grid = [ 154.50  145.27 -174.77 -169.83]
Give the last entry.
-169.83
Give the third smallest entry.
145.27
Give the 3rd entry from the left.
-174.77

Questions about the array below. Rows and columns are numbered from 0.
1) The entry directly above the largest entry?
2) The top-left entry?
3) The entry directly below 119?
4) The entry in row 0 and column 2?
5) The entry in the bottom-left corner?
6) The bottom-right entry?
7) The entry directly below the smallest entry?
8) The entry in row 1 and column 2?
139  132  185  112  172
117  177  149  112  172
154  107  167  112  149
126  168  160  112  175
139  135  160  112  171
139  135  160  112  169
139  135  171  112  172
 82  219  100  119  172
139  135  150  128  129
139  135   31  185   94
139  135  160  112  172
139  139  160  112  172
113  207  160  112  180
1) 135
2) 139
3) 128
4) 185
5) 113
6) 180
7) 160
8) 149

Read these off the row that follows.
1) Which number is the entry just left of the smallest entry?
2) Which number is the entry just left of 706?
3) Which number is the maximum?
[ -70  315  342  607  706  512  712 -316  109  -77  416  -19 -666]
1) -19
2) 607
3) 712

Questions about the matrix below.
1) Give the 2nd largest entry.
2) Give the entry directly above the largest entry.
3) Give the top-right entry.
4) Give the entry directly below 56.
5) Give the entry directly above the smallest entry.
6) Give the 2nd entry in reading order.
7) Give the bottom entry of the column that holds the smallest entry.
8) Give the maximum.
[[ 42   6   2  33  -4  50  -7 -10  56 -18 -39   7  42 -22]
 [ 42 -20 -28  46  30  72  10  19  64 -12 -15   6  37  -1]
 [-25   9  25 -30 -26 -42  -8 -22 -56  10   4  -9 -18   2]
 [-37  16  26 -32 -24 -59  -5 -19 -64  17  11 -10 -28   6]
 [ 37 -10 -21  39  22  66  13  20  63 -11 -18   8  37 -11]
 [ 44 -15 -18  45  14  81  11  17  58 -10 -26  -8  47 -12]]
1) 72
2) 66
3) -22
4) 64
5) -56
6) 6
7) 58
8) 81

[-22 -84 -63 -40  12 -47  32 -42 -47  25 -39 -22 -40  31]
Give the last entry.
A: 31
Give the entry just left of 12.
A: -40
Give the largest entry.
A: 32
Give the first entry.
A: -22
Give the fifth entry.
A: 12
The second entry from the left -> -84

B = [-40  92 -71  44 -32 -49 -27]
The entry just right of the smallest entry is 44
The entry just right of 92: -71

W =
[[ -0.515 -11.640  -3.427 -11.546  -4.492  12.910  -0.740  -8.461  -5.595
    2.596  -2.016]
 [ -0.515  -6.700  -3.427 -10.520  -4.492   8.889  -0.740  -8.461  -5.595
    2.596  -1.299]
 [ -0.515  -6.940  -3.427 -10.520  -4.492  12.977  -0.740  -8.461  -5.595
    2.565  -2.016]
 [ -0.515  -9.874  -3.427 -12.672  -4.492  16.155  -0.740 -10.710  -5.618
    4.834  -2.016]
 [ -0.515  -7.319  -3.427 -10.520  -4.492  12.093  -0.740  -8.461  -5.595
    4.991  -2.016]
 [ -0.515  -7.319  -3.427 -10.520  -4.492  12.093  -0.740  -5.425  -5.595
    3.866  -2.016]
 [ -7.185   1.051  -3.427   4.677  -4.128 -29.845  -6.509   2.950  -2.046
  -13.484  -2.383]
 [ -0.515  -7.319  -3.427  -7.324  -4.492   8.122  -0.740  -8.461  -5.595
   -1.774  -2.016]]
The entry just right of the largest entry is -0.740
Give the entry just left of the smallest entry.
-4.128
The entry just left of -6.940 -> -0.515
Give the entry just left of the largest entry.
-4.492

M = [  4  77  12 -46]
The third largest entry -> 4
What is the 2nd entry from the left?
A: 77
What is the third smallest entry?
A: 12

Questions about the table below. Rows and columns are numbered from 0.
1) Find the entry directly above -52.
2) Find the entry in the bottom-left corner.
3) Find the entry in the bottom-right corner.
4) Find the entry just left of -54.
5) Find the entry in row 0 and column 0.
6) Find the entry just right of the largest entry.
7) Find the entry directly above 69.
8) Find the entry just right of -52.
[[8, 31, 26, 19, 11, 35, 11, -23, 6, 9],
 [-31, -29, 11, 22, 30, -3, -34, -1, -29, 0],
 [79, 58, -54, -73, -82, -19, 80, 6, 69, 12],
 [-23, -50, -52, -8, 7, -65, -25, 26, -5, 53]]
1) -54
2) -23
3) 53
4) 58
5) 8
6) 6
7) -29
8) -8

Read these off the row that follows.
1) Report the third entry from the left.
2) Report the 1st entry from the left.
19	89	52	85	78	34
1) 52
2) 19

Questions about the row below.
1) Which number is the entry just left of 5834?
2) Which number is the entry just right of 4085?
array([5949, 5796, 6550, 5834, 5832, 7791, 6039, 7409, 6286, 6380, 4085,
       4643, 7286, 7046, 8730, 3022])
1) 6550
2) 4643

A =
[[-554 -534  381  394  514 -102]
 [ -51  341 -640  203 -332 -635]
 [-315 -482  676  215  551  562]
 [-496 -504  274  470  555 -212]
 [-489 -443 -321  517  520 -690]
 [-485 -469  211  456  498 -533]
 [-468 -488  338  488  506 -113]
 [-480 -448  434  414  546  319]
 [ 466  533   -5 -608 -636  677]]
The smallest entry in the last row?
A: -636
The 1st entry on the diagonal from the top-right corner -> -102
The smallest entry in the first column is -554
The last entry, reading row by row?
A: 677
The third entry on the diagonal from the top-right corner?
A: 215
The third largest entry?
A: 562
The 5th entry in reading order is 514
The entry directly above 676?
A: -640
The entry just left of -533?
A: 498
The entry directly below -533 -> -113
The second largest entry -> 676
The entry just left of 394?
A: 381
The entry directly above -608: 414
The entry in the bottom-left corner -> 466
The entry just right of -554: -534
The minimum?
A: -690
The entry just left of -482?
A: -315
The fourth-last entry, reading row by row is -5
The fourth entry, reading row by row?
A: 394
The 5th-last entry, reading row by row is 533
The 3rd-last entry, reading row by row is -608
The entry directly above the largest entry is 319
The entry directly below -496?
A: -489
The second entry on the diagonal from the top-right corner is -332

Read these off the table that follows. Counting starts at 0.
1) Give the entry just right of -12.
2) Give the entry at row 1, column 0.
3) Give the entry in the top-right corner.
4) Give the entry just left of -55.
5) Give the entry just right of the largest entry.
6) Give the entry in row 0 and column 2.
7) Give the entry directly below 0.
[[-34 -85 -12  89  33   0  24 -75   7  11]
 [-47  11 -38  83  88 -55 -31  44   6  53]]
1) 89
2) -47
3) 11
4) 88
5) 33
6) -12
7) -55

arr = (-8, 11, 37, -90, -4, -49, -30, -39, -2)
Find the entry just right of -4.
Answer: -49
The minimum -> -90
